Each row is where one point has got to under a steady rotation. How many ticks took it there?
The counts run from 0 to 1161.
[166  68 136  88 147 129 127 101 119 124 120 118  93 102 130  90 126 152
 104 145 146 186 162 138 142  99 107  91 135 110 130 145 154  66 128 111
 152 175 130 156 111 111 131 133 155 174 121 121  99 162 133 143 132]
355
[132  99 162 174 177 140 155  97 119 159 145 178 130 164 159 135 112 150
 151 107 159 128 129 136 125 112 120 116 122 142 158 152 163 125 119 113
 135 114 112 133 128 162 140  96 115 162  85  81 108 198 141 154  88]
762
[142 113 124 124 100  99 132 143  92 133 120 157 133 167 146 183 111  94
 191  88 104 116 131 109 175 114 113 167 105 139 154  86 131 137 109 169
 169 164 134 155 112 135 121 103 182 114 129 123 124 108 116  97 138]
214
[132 122 147 179 175 148 178 118 107 156 127 186 137 176 108 151  94 128
 130 128 155 147 143 129  97 146 122 108 170 114 143 124 145 112 153 118
 142 100 196 133 108 135 122 128 102 106 119 108 129 163  98 148 109]
251
[170 104 135 107 118  72 131 171 167 133 159  80 167 153 126 146  79 128
 160 129 117 104 166  80 158 171 116 158 123 140 112 120 112 152 158 144
 130 139 132 138 112 118 126 108 104 157 144 102 171 132 164 102 108]
268
[150  79 141 110 117 124 136 129 148 140 132 146  98 148 112  97 112 123
 156 142 108 165 182 126 146  80 125 122 177 146  97 145 113  88 151 107
 135 172  82 139 133 140 133 117 150 187 138 127  87 165 163 120 107]
236
[143 117 116  93 164 146 151 131 162 132  85 146 114 107 120 129  90 144
 177 151 135 191 163 129 109 123 147 133 171 117 138 138 146  72 130 166
 129 140 168 120 110 105 111 122 125 155 131  74 137 111 159 125 102]
1051
[135 153 119  89 151 125 106 134 176 134 109  75 138  90 103 172 105 153
 152 129 128 134 116 152 129 151  99 164 145 115 155  95 197 138 128 149
 150 101 168 154 106  97 141 130 105 101 133  70 183  97 121 125 118]
206
[135  88 112  95 122 141 148 108 139 137 103 163 120 143 108 139  84 120
 163 129 129 195 136 135 112 124 133 103 182 120 161 131 146  85 122 161
 167 119 195 134 114 104 118 137 162 118 104 103 104  92 119 132 147]
291
[146 131 160 168 118 114 146 108  79 121 159 137 119 161  89 101 159 111
 131 133 118 101 149 137 140  97  98 125 118 126  74 125 146 131 128  52
 133 160  82 152 139 151 113 126 131 162 146 120 101 179 145 147 106]
885
[155 109 141 115  66  95 133 134 127  87 160  76 163 127  84 118 119 110
 163 154  88 124 165 103 166 168 112 148  98 115  91 131 124 115 141 133
 126 141 120 158 103  96 106 134 114 164 150 107 135  94 176 142 131]
655
[148 140 119  84 116  82  99 138 132 149 118  92 107 147 127 134 124 123
 127  89 148 107  81 161 127  66  98 140 121 139 164  88 149 158  91 106
 187 161 122 150 159 126 121 135 188 111 117 123 133 142 107 111 138]
1060
[129  96 127 130  87 108 134 129 145 132 142  87 180 149 111 178 106 118
 143 121 149 109 170 137 169 147 115 128 140 116 165 108 131 153 165 152
 173  93 185 161 126 114 145 127 138  94 107 127 158  81 113  97 149]
837
[112 123 118 132  83 137 124 134 157 131 112 105 158 125 109 184 138 112
 213 138 118 115 181 152 180 117 136 167 155 133 154 113 138 141 137 153
 151 107 147 159 121 122 142 107 135 116 121 105 148  68 153  94 118]
778
[144 174 120 137 122  58 170 151 114 147 125  95 124 153 123 120 140  99
 163 100 174  86 130 146 119 111 141 132 125 149 112 119  83 157  99  83
 132 161 145 135 161 125  67 135 135 142 122 131 166 141 155 110  77]
1127
[187  76 126  85 133  68 148 171 143 133 135 110 134 162 143 127  78 116
 147 113 126 136 169  76 139 135 121 147 135 133 104 128  86 105 146 155
 154 190 148 132 115 132 109 108 134 169 143 125 141 153 145 100 116]
603
[133 162 142 130 148 124 106 123 136 155 130  97 112 139  96 164 141 134
 122 123 124 116 112 159 134 121  62 143 158 124 127  60 191 162 144  88
 173 112 129 177 113 136 155 135 141  98 150 111 150 127  75 107 148]
574
[136 103 133 143 127 107 177 100 133 137 133 111 126 133 130  98 144 129
 156 143 174 152 205 145 151  95 153  84 162 136 108 171  99 107 147  86
 118 146 135 149 154 131 109 123 127 194 110 124 123 146 172 116  91]
623
[146 115 140 132 157 156 134  90 137 115 148 125 124 107  87 149 112 157
 144 158  95 179 144 129 124 176  92 132 140 104 110 117 200 101 140 136
 124 100 139 166  75  99 151 131 111 150 150  71 124 105 138 157 129]
264
[154 148 126  91  70  78 115 126 160 132 154  98 131 169  78 134 118 100
 171 123  90 142 105 141 118 119 102 138 148 146 123  98 134 152 122  99
 145 125 120 158 137  88 117 154 178 137 136 102 124  87 134 114 174]
811
[159 136 145 160 138  79 178 137 136 153 166 153 143 200 122 124  96 118
 175 113 133 116 136 105 104 131 148 127 135 157 107 146  96 145 127  92
 110 134 126 114 148 144 100 114 109 176 119  88 134 171 172 128  77]
308
[152 127 150 151  93 113 148 127 142 104 164  92 148 142  50 101 121 120
 110 174 111 109 167 121 119 147 107 125 156 106  67 138 128 116 174  75
 130 129 125 148 125 120 115 148  83 155 156 121 134 146 153 163 110]
380
[157 133 149 149  89  92 170 110 119 108 171 120 148 175  52  88 123 104
 135 148 110 121 148 129 103 134 122 109 140 112  75 137 121 129 149  74
 121 134 126 125 137 108  90 151 111 164 139 113 115 141 159 168 120]
498
[146 160 137 133 118 115 128 133 166 147 134 102 127 159  86 169 124 125
 141 135 109 145 138 151 128 137  94 139 195 129 117  73 162 168 167 102
 153  90 161 163 122 103 143 148 130 105 149 113 154  90  91  91 158]
1145
[146 142 142 132  92  93 129 140  95 134 128 134 100 177  93 117 163  88
 161 105  92 110 122 134 142  71  98 139 126 143  96  84 127 139 108  74
 157 171  80 154 146 142 115 135 173 146 145 137 110 140 119 121 133]
1002
[173  68 134  83 155 120 122 131 140 134 125 170 102 145 131 114  80 144
 144 123 106 178 128 106 111 105 103 123 141 140 133 137 153  77 122 155
 149 176 109 133 120 127 140 110 159 186 121  89  95 172 136 152 127]
1057
[173 135 137 110 181  76 152 116 170 163 151  94 106 138 142 106 114 166
 133 118 173 167 142 132 103 140 131 108 145 154 114 142 130 133 131  90
 113 132 142 143 130 112 131 129 122 189 113  77 153 166 147 108  95]
814
[130  89 131 130  97  77 109 153 157 150 143  71 152 150 136 150 121 133
 130 117 147  73 170 135 181 103  98 148 123 147 153 115 136 164 154 115
 184 143  99 157 154 164 154  84 135 130 119 132 157 161 121  95 118]
451
[138 109 138 178 158 131 177  72 108 141 155 146 138 133 126 152 123 144
 129 125 177 167 148 153 122 162 122  77 146 120 157 149 154 125 136 117
 136  83 195 161 110 112 122 134 121 135 105  91 128 128 113 141 123]
953
[110 105 145 178 106 169 140 115  93 135 134 191 146 174  96 176 118  97
 150 128 115 109 132 149 139 110  93 143 154 114 168 110 181 134 137 130
 182 104 144 146 119 152 136 121 139  73 122 110 101 132  93 154 143]
705
[123 159 132 144 144 146 117 129 102 143 106 104 111 113 111 175 159 125
 128 113 124  90 115 158 163 116  65 161 116 122 141  71 191 148 117 108
 173 124 125 175 112 138 140 121 139  87 146 125 144 136  89 120 130]
456
[160 138 139 136 194  97 163 164 141 139 123 107 141 124 151 139 103 152
 147 125 153 106 148 107 132 162 122 164 104 135 107 128 126 135 129 125
 127 147 150 132 118 148 105 101  86 158 139  94 183 182 168 119  66]
971
[169 105 138  81 173 103 128 141 113 124 120 142 112 134 112 103  88 142
 105 106 129 122  87 124  79 121  98 136 102 113 117 134 161  95 100 129
 159 173 133 107 122 140  90 124 123 144 126  85 132 199 136 181 101]
670
